0: [133 157 115 195  94 112 115 142 146 131 141  92 101  42 137]
1: [149 139 153 103 112 164 111 104 151 157  92 110 142 138 125]
2: [145 104 118 119 155 135 149 122 132 125 121 115 133 147 136]
3: [125 128 135 139 140 135 142 128 156 110 101 150 134 136 141]
4: [121 147  96 120 117 141 147 108 129 149 129 115 140 138 115]
5: [160 122 120 117  82 143 155 132 133 121 110 101 150 141 101]
6: [110 128 207 130 205 131 131  98 111 120 126 183 121 127 163]
7: [182 131 176 101 168 131  93 101 161 116  70  98 112 112 152]
8: [153 147 112 117 114 119  91 125 130 136 143 105 110 121 133]
9: [125 107 230 146 147 152 119 120 134  85 107 142 124 122 152]
10: [107 115 141 128  91 121 119 110 136 125 140 174 115 123 163]
11: [ 95 132 110 150 119 119 134 108 137 102 120 173 152 156 101]
12: [144 124 162 122 133 150 121 125 160 164  85 146 140 131 121]
13: [118 162 146  99  99 123 152  89 128 144 127 111 136 158 114]
14: [116 168  76 119 110 169  89 108 142 154 111 101 114 102 115]
15: [112  48  84  90  86  65 212 255 140 120 208  29 121 108  98]
16: [102 135 178  84 119  97 116 169 101 151 131 169 159 159 145]
17: [129 115 233 142 158 153 115 127 140  90 112 137 121 118 145]
18: [ 87  53 186  82 149  96 198 142 174  40 132  50 114  90 167]
19: [110  26 149  31  56  64 210 184 176  94 143  30 133 104 139]
20: [136 142 122  90 145 109  82 148 115 164 170 137 109 125 150]
21: [154  93 142 148 115 131 104 136 154  95 108 139 102 105 148]
22: [114 166 126  97  70 121 113 105 136 165 116 168 158 161 103]
23: [111 125 118 128 169 141 146 133 118 142 126 126 145 141 117]
24: [153 114 139 121 121 141 157 102 128 127 124 124 116 154  84]
25: [ 93  47 193  79 148 104 197 150 169  43 131  47 115  87 168]
26: [141 111 144 123 133 139 109 117 107 125 122 132 123 137  88]
27: [134 130 171 126 132 119 124  97 120 136 115 178 148 129 143]
28: [138 149 144 135 138 122 112 103 115 150 116 148 128 140 142]
29: [148 117  92  99  81 127 119 149 123 156 133 106 135 117 108]
30: [110 151 133 138 152 138 162  86 110 115 127 133 126 151 157]
31: [127 126 108 147  85 160  96 159 162 108 100 105 168  77 158]
32: [121 126 100 123 153 123 103 139 103 142 175 132 103 124 174]
33: [137 146 145 149 196 165 137 118 152 100 101 101 108 101 138]
34: [180 110 153 104 159  82  87 151  61 133 171 117  86  87 224]
35: [118 141  99  93 142 120 129 118 120 137 136 119 114 139 143]
36: [123 118 103 133 113 116 146 119 135 122 127 117 127 136  96]
37: [101 156 128 151 144 108 150 130 123  95 149 141 123 125 100]
38: [105 127 125 103 109 104 163  83 123 102 137 150 128 140 125]
39: [ 96  52 195  76 154  91 199 142 166  44 133  52 107  85 174]
40: [149 123 134 141 118 149 119 141 132 147 117 162 144 155 115]
41: [133 151 141  84 120 146 160 104 132 145 129 104 148 126 108]
42: [151 107 161 123 100 166 106 134 130 132 110 146 122 100 168]
43: [119 155 120 130 148 126 130 146  95 174 131 181 122 129 127]
44: [127  79  84 136 128 124 135 164 134 128 154  63 128 134 118]
45: [150  94 170 126 132 139 134 131 142 115  96 121 126 151 142]
46: [128 150 131 125 163 134 127 152  89 179 129 182 129 134 131]
47: [139 123  90  99  96 114 128 141 136 142 119  97 131 119  98]
48: [109 145 104 164  97 105 145 113 123 129 163 129 135 140 136]
49: [129 139 114 139 113 126 101 140 121 125 135 143 137  98 141]
50: [150 125 118 130  87 143 157 129 130 116 112 106 156 150 106]
51: [168 104 131 122 111 136 100 154 142 137  97 103 135 127 107]
52: [129  90  97 161 155 143  65 223 126 131 174  86 141  44 101]
53: [163 133 138  96 117 116 152 108  98 149 127 116 111 155  92]
54: [123 144  91 106 158 112 138 127 129 132 150 120 105 139 121]
55: [117 144 112 139 152 130 157 101 127 110 134 126 148 147 138]
56: [131 117  89 175 135 133 110 131 139  96 143 116 127 127 123]
57: [112 141 119 120  96 128 161 105 135 147 106 168 134 152 126]
58: [136 129 136 141 151 137 110 140 140 112 142 103 117  96 127]
59: [115 152  51 129  74 133 156 125 127 109 135  87 141 122 115]
60: [172 126 189 147 160 168 107 121 129 133  96 135 117 118 152]
61: [102 124  98 144 128 100 180 113 112 115 149 159 129 149 128]
62: [112  74  89 121 104 102 140 135 115 111 136 180 133 149 123]
63: [137 152 135  85 115 137 153 105 137 144 125 109 147 128 108]
64: [123 156 135  65 155  67 144 121 122 135 144 131 128 146 135]
65: [ 92 145  82 186  76 126 160 140 119 125 170 145 128 127 101]
66: [126 158 151 136 111 127 134 127 102 143 120 156 165 125 135]
67: [148 115  99 144  93 146 110 148 127 118 132 113 108  97 143]
68: [ 96 139 112 101 116  79 177 103 131 107 145 138 141 154 138]
69: [122 136 145 128 186 132 143 114 108 112 142 122 131 150 100]
70: [ 95 163  86 144 156 138 140 123  95 119 163 139 147 137 146]
71: [132 147  90 141 153 127 144 129 142 132 130  95 126 151 120]

[128 141 147 145 193 169 133 113 146  97 102 102 109 105 132] 33 58
[135 164 145 150 143 130  89  95 126 153 104 153 106 127 140] 28 27
[ 93 112 105 154 166 107 132 103 101 124 161 167 117 167 146] 61 70
[ 94 147  79 100 101 154 170  80 121 137 123 107 114 144 128] 4 35
[134 123 154 122 126 146 125 122 156 170  78 148 132 133 117] 12 1
[143 144 130 165 116 141 116 115 162 129  97 132 121 119 124] 3 12
[ 78 126 110  86  84  87 152 131 173 100 144  89 120 106 151] 68 38
[133 145 122  86 132 134 145 136  79 159 129 127 107 137 148] 35 53
[144 119 105 145 105 140 107 152 129 114 127 120 111 104 138] 67 49
[ 92 153 124 155 130 100 149 131 117  99 155 148 123 127 103] 37 61
[147 109  84 126 131 149 138 163 138 107 152  83 136 116 116] 44 56
[111 140 152 128 191 126 143 109 109 113 146 130 135 153  99] 69 23
[129 134 125 142 115 113 135 113 136 109 127 108 136 128 125] 36 55
[141 141 127 136 129 125 144  96 116 140 151 126 159 150 148] 55 28
[116 147  56 127  79 124 147 135 125 121 141  94 141 124 121] 59 47
[ 96  75 105 171 115 127  88 171 129 126 148 164 145  91 128] 49 56
[ 86 157  67 100 101 155 174  77 124 135 124 103 112 147 114] 4 59
[139  97 109 118 157 125 157 126 135 123 124 114 133 150 128] 2 23
[103 145 181 135 157 100 129 112 124 129 138 195 146 172 153] 27 6
[157 142 135 129 134 150 120 145 126 181 127 131 130 143  88] 40 26
[103 172  67 116 126 155  92 111 134 159 123 105 120 107 121] 14 4
[121 175  95  97 101 152 141 109 166 143  96  83  92 107  84] 14 47
[ 94 136 106 111 131 158 134 108 147 146 122 134 133 147 103] 4 23
[118 162 151 139 110 128 132 128 103 141 122 156 168 127 133] 66 28
[155  90  95 124 119 148 140 176 137 121 133  64 107  92 110] 44 67
[129 129  93 152  87 157 105 163 157 110 106 108 166  83 150] 31 67
[121 145 104 121 123 144 148 109 127 149 129 116 131 133 115] 4 36
[ 97 147  88 181  81 132 155 140 121 128 161 144 129 122 105] 65 48
[111 114 139 131  88 111 112 113 142 122 145 175 109 116 158] 10 49
[135  91  93 167 161 139  68 233 126 133 189  72 139  41 106] 52 44
[150 143 142 132 125 130 131  96 147  95 103 132 122 128 131] 3 28
[114  67  93 123  99 107 147 129 120 104 122 178 128 149 120] 62 61
[126 153 153 133 106 124 144 129 109 136 121 148 162 131 132] 66 27
[161 157 122 120 127 126 103 128 130 117 141  84 116 105 166] 8 58
[154  62 190  48  48  96 169 179 186  91  96  19 119 126 117] 19 25
[171 160 169  93 106 132 130 103 152 151  94 117 148 127 143] 1 63
[ 97 139 113 141 167  98 165 114 138  97 151 133 140 144  95] 37 55
[162 131 154  93 110 126 139 110 102 155 122 121 106 149  99] 53 24
[117 165 117  98  65 118 127 112 137 168 105 171 156 167  97] 22 57
[150 155 120 117 123 121 107 124 133 116 144  84 117 101 166] 8 58
[116  28 147  34  57  72 209 194 172  99 149  21 137 102 143] 19 15
[162 142 157 109 108 170 112 108 145 164  90 112 147 146 124] 1 12
[132 123  94 145 106 136 112 146 124 111 142 117 104 112 142] 67 49
[145 134 107  88 104 126 140 150  89 150 146 117 100 131 154] 35 29
[148 136 137 134 125 120 131 109 151  96 106 134 121 126 128] 3 21
[116 131 115 139 156  94  99  85 133 118 128 164  95 150 116] 28 11
[157 113 148  87 153 134 111 144 114 156 151 124 131 144 146] 20 2
[ 62 130 103  86  77  80 160 123 169 100 149  96 118 118 154] 68 38
[113 154  61 132  82 126 142 128 116 125 144 101 151 129 127] 59 4
[117 167  74 119 104 176  87 107 151 149 105 101 111 106 106] 14 4
[163 121 162 117 155 163 113 119 129 144  86 108 117 123 140] 60 1
[122 128 194  95 163 126 113 133 126 121 171 119 116 115 146] 58 17
[151 132 142 128 122 122 130 108 162  98 104 123 117 119 130] 3 21
[ 93 151  93 184  79 126 151 139 118 127 163 148 131 121 114] 65 48
[112 101  99 105 156  89 142 149  76 141 177 165 120 157 159] 32 61
[134 131  99 165 117 118 118  96 132  81 131 111  97 104 131] 56 67
